Rows swapped in pairs by one turn or mirror: which row each one swaps with
The rows were stretched afterwards, more along some directions than others.
zir: .02 -.08 .00 -.07 -.13 -.02 .11 -.01 -.04 -.05 -.02 -.02 .09 -.10 -.02
 -.01 -.02 .05 -.07 -.03 .10
Roku: .11 .12 -.03 .00 .14 .29 .09 -.08 -.06 -.05 .06 -.23 .14 .07 .04 -.01
 -.09 .03 -.14 .05 -.14
Riko: .01 .03 -.08 -.04 .02 .10 .09 -.14 -.22 .00 .04 -.14 -.01 -.18 .06 -.01
 -.05 .08 .06 -.17 .11
nolo: -.10 -.05 -.04 -.12 -.05 -.18 -.07 -.08 .05 -.08 -.22 -.05 .05 -.12 .03
 .01 -.10 .06 .09 .02 .08
kos: -.08 .19 -.04 .01 .13 .16 .07 -.12 -.13 -.18 -.01 -.19 .10 .05 -.02 .04
 .05 .05 -.15 .14 -.19
ruz: -.03 .00 -.06 .19 .04 .06 .27 -.08 -.11 -.15 -.01 -.31 .24 -.02 .00 .02
 -.09 -.08 -.13 .05 -.11
vokon: -.03 .02 .01 .05 .10 .17 .19 -.16 -.24 -.04 -.03 -.26 .09 -.04 .03 .04
 -.08 -.03 -.16 -.10 -.07
teg: -.09 .02 -.11 -.11 -.13 -.15 -.03 -.09 .00 -.04 -.29 -.13 .15 -.08 -.06
 .08 -.07 .02 -.06 .00 .03
lep: .08 .09 .17 -.09 -.02 .04 .21 .05 -.19 .02 -.20 -.19 .02 .10 .01 .18
 -.09 -.05 -.16 -.03 -.09
dodu: -.09 -.03 .00 .00 -.14 .08 .21 -.22 -.12 -.17 -.04 -.13 .19 -.04 .11
 -.01 .08 .00 -.12 -.13 .01
nid: -.05 .19 -.09 .08 -.15 .08 .06 -.05 -.18 .03 -.02 -.21 .04 .00 -.06 .15
 -.11 -.05 -.19 -.01 -.02
Kuf: .19 .01 -.14 -.02 .00 .03 .24 -.01 .06 -.04 .05 -.25 .20 -.08 .13 -.07
 -.13 .06 -.05 .05 .03
mog: .03 .17 -.03 -.02 .02 .17 .00 -.10 -.15 -.03 .07 -.23 .15 -.04 -.09 .12
 -.10 .04 -.15 -.03 -.06
tok: -.12 -.05 -.10 -.16 .04 .13 .06 -.24 -.01 .06 -.01 -.22 .04 -.13 -.09
 -.13 -.16 .06 -.03 -.15 .04
tige: -.10 .07 -.06 -.01 -.22 .04 .15 -.19 -.14 .04 -.16 -.24 .01 -.05 -.19
 .09 -.09 .02 -.21 -.20 -.02
Ninu: .06 .04 .02 -.14 -.06 .00 .19 -.07 -.12 .02 -.22 -.23 .04 .06 -.02 .14
 -.03 -.04 -.04 -.15 -.05
zama: -.09 .01 -.06 -.15 -.08 .14 .18 -.29 -.13 -.09 -.04 -.32 .20 -.05 -.06
 -.05 .00 .14 -.26 -.21 -.08
sasul: -.14 .11 .05 -.10 -.20 .16 .11 -.32 -.12 -.04 .03 -.15 .12 -.06 -.01 .11
 -.03 .06 -.24 -.18 -.15
bola: .03 -.04 -.12 .11 -.01 .15 .04 -.10 -.09 -.14 .13 -.21 .18 -.07 -.04
 -.03 -.10 .03 -.07 .07 -.01
Vam: -.08 -.05 .06 -.06 -.03 -.09 -.02 -.11 -.01 -.12 -.23 -.26 .13 -.08 .02
 .08 -.21 .00 .00 .01 .01
kedu: -.05 .06 -.01 .04 .12 .14 -.04 -.09 -.13 -.06 -.09 -.14 -.01 -.01 -.07
 .13 -.12 -.06 -.03 .11 -.13
Dozof: -.08 -.04 .00 .16 .01 -.08 .06 -.08 -.07 -.11 -.26 -.26 .09 .00 -.04 .17
 -.16 -.12 -.02 .03 -.04
vip: .06 .06 -.19 .15 .12 .21 .25 -.08 -.14 -.12 .08 -.32 .22 .00 .12 -.08
 -.10 -.01 -.22 .11 -.10
rup: -.03 .11 -.15 .04 -.13 .23 .11 -.20 -.16 -.10 .18 -.23 .19 -.03 .02 -.03
 -.05 .06 -.24 -.05 -.06
Foti: -.05 .00 .12 -.12 -.04 .05 .12 -.12 -.11 -.04 -.18 -.05 -.01 -.02 .02
 .10 .05 .01 .00 -.15 -.04
lafa: .03 -.05 -.03 -.13 -.09 .01 .12 -.08 -.16 .06 -.13 -.18 .00 .01 -.01 .12
 -.09 -.08 .00 -.12 -.03
sanis: .04 .08 -.02 .04 -.04 .24 .26 -.14 -.21 -.05 -.03 -.22 .15 .05 -.04 .05
 .05 .02 -.31 -.06 -.13
tup: .04 -.03 -.06 -.07 -.06 -.11 .08 -.03 .08 -.03 -.15 -.21 .10 -.13 -.04
 .01 -.13 .08 .08 -.08 .09
Rir: .05 -.04 -.10 .03 .08 -.04 .12 .04 -.07 -.03 -.03 -.26 .13 -.10 .08 -.07
 -.14 -.05 .15 .01 .05
Lekik: -.05 -.04 -.10 .13 .02 .06 .07 -.08 -.01 -.13 .03 -.13 .14 -.07 .03 -.17
 -.12 .08 -.08 .06 .05
dulof: -.07 .04 -.12 -.02 -.09 .09 .31 -.25 -.14 -.06 -.01 -.40 .07 -.03 -.02
 -.07 -.05 .07 -.19 -.19 -.07
pim: -.07 .13 .04 .18 -.16 .05 .17 -.12 -.25 -.13 -.03 -.15 .03 .07 .00 .11
 .01 -.08 -.21 -.01 -.12
dav: -.06 .14 -.03 -.22 -.13 .03 .09 -.19 -.06 .06 -.19 -.21 .13 -.09 .04 .02
 -.01 .08 -.12 -.20 -.04
pev: .08 .05 .00 .03 .20 .21 .13 .06 -.23 -.17 .14 -.20 .18 .10 -.07 .02 .04
 -.01 -.11 .13 -.14
bip: .06 -.07 -.01 -.09 -.04 .12 .21 -.15 -.06 -.05 -.12 -.30 .18 -.04 .01
 .05 -.05 -.03 -.10 -.14 -.03
vesi: -.12 .06 .04 -.16 -.11 -.02 .11 -.18 -.01 .06 -.15 -.21 .11 -.09 -.11
 .00 -.04 -.03 -.05 -.11 .07
Pebo: .13 .21 -.11 -.01 .04 .16 .20 -.06 -.22 .00 -.07 -.34 .14 -.05 -.07 .11
 .01 .03 -.08 -.15 .01
beni: -.02 .17 .00 -.09 .16 .21 .09 -.01 -.12 .02 -.06 -.11 .08 .08 -.18 .02
 .02 .00 -.16 .03 -.09
Gigik: .14 -.03 -.03 -.08 .08 .07 .12 -.08 .06 -.07 -.01 -.24 .13 -.07 .20 -.05
 -.14 .02 -.07 .14 -.06
tuf: .07 .07 -.09 .03 -.02 .09 .10 .01 -.05 -.04 -.02 -.15 .07 -.02 -.15 .00
 -.02 .04 .00 -.07 .04
lere: -.11 .11 .07 -.16 -.01 -.03 .03 -.01 .05 .07 -.26 -.09 .06 -.01 -.14 .09
 -.05 -.03 -.06 .03 -.01
Miber: -.12 -.08 .06 -.23 -.04 .00 .13 -.18 .03 .16 -.19 -.20 -.05 -.10 .00 .00
 -.17 -.03 .03 -.18 .03
Kimo: -.03 -.08 -.05 .03 .12 .11 -.04 -.14 .06 -.05 -.08 -.11 .00 -.12 .04
 -.08 -.19 .03 -.05 .10 .02
midur: .03 .12 -.14 .15 -.05 .08 .11 -.07 -.13 -.02 .05 -.23 .17 -.07 -.08 .05
 -.13 -.01 -.05 -.06 -.04
Nak: .16 .05 -.06 .13 .06 .19 .09 -.01 -.11 -.09 .09 -.23 .09 .05 -.11 .04
 -.09 .00 -.05 .00 -.06
fel: -.07 -.05 -.06 -.08 .05 .10 .05 -.20 .00 -.02 -.10 -.09 -.02 -.13 .04
 -.08 -.07 .10 .02 -.10 .01
guf: -.03 .05 -.14 .09 .00 .00 .09 -.26 .03 -.13 -.14 -.44 .16 -.10 .12 .01
 -.23 .00 -.13 .06 -.15
Tovar: -.04 .13 .12 -.15 -.14 .02 -.07 -.14 -.06 .10 -.14 -.01 -.10 -.02 -.01
 .24 -.13 .05 -.14 -.06 -.08
sig: -.12 .09 -.04 .04 .00 .16 .01 -.27 -.16 -.04 -.03 -.13 .11 -.10 .04 .06
 -.08 .01 -.07 -.10 -.12
fetup: -.09 -.04 -.03 .05 .02 .09 .00 -.21 -.04 -.13 -.08 -.04 .05 -.10 .01
 -.07 -.05 .10 -.10 -.03 -.01
Ledus: .06 .05 .00 .05 -.09 .18 .15 -.05 -.10 .01 -.02 -.18 .01 .05 -.15 .05
 -.07 -.04 -.19 -.09 .00
kuzaf: -.04 .04 .08 -.17 .08 .05 .26 -.14 -.05 .10 -.22 -.23 .05 -.03 .01 .00
 -.04 -.07 -.09 -.05 -.03
dida: -.05 -.06 .00 .08 -.25 -.03 .31 -.16 -.12 -.17 -.11 -.27 .21 -.01 .02
 -.04 .05 -.04 -.21 -.16 .04
liri: -.05 .08 -.11 .00 .06 .12 .08 -.19 -.09 .06 -.12 -.32 .02 -.08 .14 .08
 -.23 -.04 -.14 .02 -.09

Swapped with lep: Vam
Swapped with teg: lafa
Swapped with fel: tuf
Swapped with Foti: tup
Swapped with nid: liri

